[-0.85, -0.19, 5.99, 0.51] -0.85, 0.51
[[0.10, 1.54, 0.55, 2.79], [-0.28, 1.71, -3.27, -1.09], [-2.81, 3.45, -6.15, -1.45]] 0.10, -1.45
[2.88, 5.28, -7.17, -1.78, 4.83, 5.50] 2.88, 5.50
[2.83, -4.66, 5.84, 0.80] 2.83, 0.80
[3.01, -3.93, -1.37, -2.07, -4.83, 6.96, -4.32] 3.01, -4.32
[2.30, 1.55, -6.66, 5.36] 2.30, 5.36
[[-6.49, 3.87, -1.70, -2.14, -4.46, -0.48], [3.39, 1.28, -6.74, -0.93, -0.44, 1.94], [-3.44, -0.48, 1.97, -1.60, -2.07, 7.28]] -6.49, 7.28
---
[-0.26 -1.74 -4.95  0.17  6.58] → -4.95
[2.85 3.39 7.04 0.40] → 7.04
[-0.65  1.00  5.87 -1.41] → 5.87
[-4.14 -1.96  1.00  5.23 -3.75] → 1.00
[-1.27  2.91  3.75  5.22 -0.36  0.06  1.16] → 3.75
[-1.54 -5.57  4.27  0.00  3.26] → 4.27
---
[ 5.69  3.48 -2.56 -6.79 -3.46] Answer: 3.48

[[-6.89  4.70 -4.46 -3.28  1.79]
 [-5.55  3.67 -3.61  3.77 -0.68]
 [-5.99  2.60 -4.15  4.61 -1.78]] Answer: 2.60

[-4.09 -2.83  3.72 -5.81 -2.72] Answer: -2.83

[[ 1.89  5.62  3.30 -1.59  5.62]
 [ 1.59 -0.34  5.05 -2.44 -0.34]
 [-2.75 -2.99 -4.67  1.93 -2.99]] Answer: -2.99

[-5.38  4.09 -1.18 -2.99  1.09] Answer: 4.09

[ 3.73  2.63  3.31 -4.58 -5.39] Answer: 2.63

[-4.42  6.64 -0.20  1.80  0.64] Answer: 6.64

[ 2.97 -6.00 -3.01 -1.22 -3.71] Answer: -6.00

[[ 6.02  0.39  1.41 -7.08 -1.28]
 [-1.37 -7.25 -1.13 -1.53 -2.41]] Answer: -7.25
---
0.57	0.91	6.30	3.67	-1.03	-1.29	-2.26 Answer: 3.67, 6.30

-5.56	-0.55	-0.75	4.15	-0.30	0.31	0.06 Answer: 4.15, 4.15

-1.87	5.81	2.19	0.29	-4.16	2.02	5.05 Answer: 0.29, 5.81

3.23	0.80	2.71	1.55	1.79	-2.99	3.42
1.96	1.25	3.41	-1.10	0.40	-1.66	3.61
-1.68	4.44	-3.90	-0.44	-0.02	5.90	-4.38
Answer: -1.10, 5.90

-5.93	-2.06	0.10	-0.82	0.57 Answer: 0.10, 0.57

-7.07	-2.17	-1.34	-2.27	0.58	-2.96	2.95
-3.61	-4.61	-0.87	3.54	0.31	-5.47	-0.52
-2.66	-4.31	4.35	-0.16	5.27	2.27	0.87
Answer: 3.54, 5.27

0.47	-6.14	2.99	-0.14	-0.50 Answer: 2.99, 2.99

-2.93	6.18	0.82	4.00	-0.69	0.67	-3.85 Answer: 4.00, 6.18

0.72	-0.89	-2.19	-1.62	1.59
2.37	-0.68	-2.25	-0.58	6.52
-6.34	0.71	0.34	4.90	-2.85
Answer: -2.25, 6.52
---
[[ 5.12  2.49  2.11  1.01 -2.03 -2.48  0.16]
 [-3.43  1.32  5.26 -1.80 -1.18 -1.12  4.17]
 [ 5.24  2.80  2.19  0.94 -2.20 -1.95  0.28]] ans = -1.80, 5.26

[-6.96  0.00  0.53 -0.50 -0.08 -0.21  0.22] ans = -0.50, 0.53

[ 1.99  6.15 -1.54 -0.82  5.84] ans = -1.54, 6.15

[-1.97 -2.22  0.53 -6.91  5.10 -5.65 -3.62] ans = -6.91, 5.10

[ 6.16 -0.47  5.01 -3.30 -4.45] ans = 5.01, 6.16

[[-0.46  0.03  1.16 -7.22  2.97]
 [ 1.70 -0.61  0.70 -0.23 -1.39]
 [-0.95 -3.64 -2.12  0.13  0.91]] ans = 0.70, 2.97

[-3.09  1.59 -1.76  1.93  5.19  0.42  2.82] ans = 1.93, 5.19
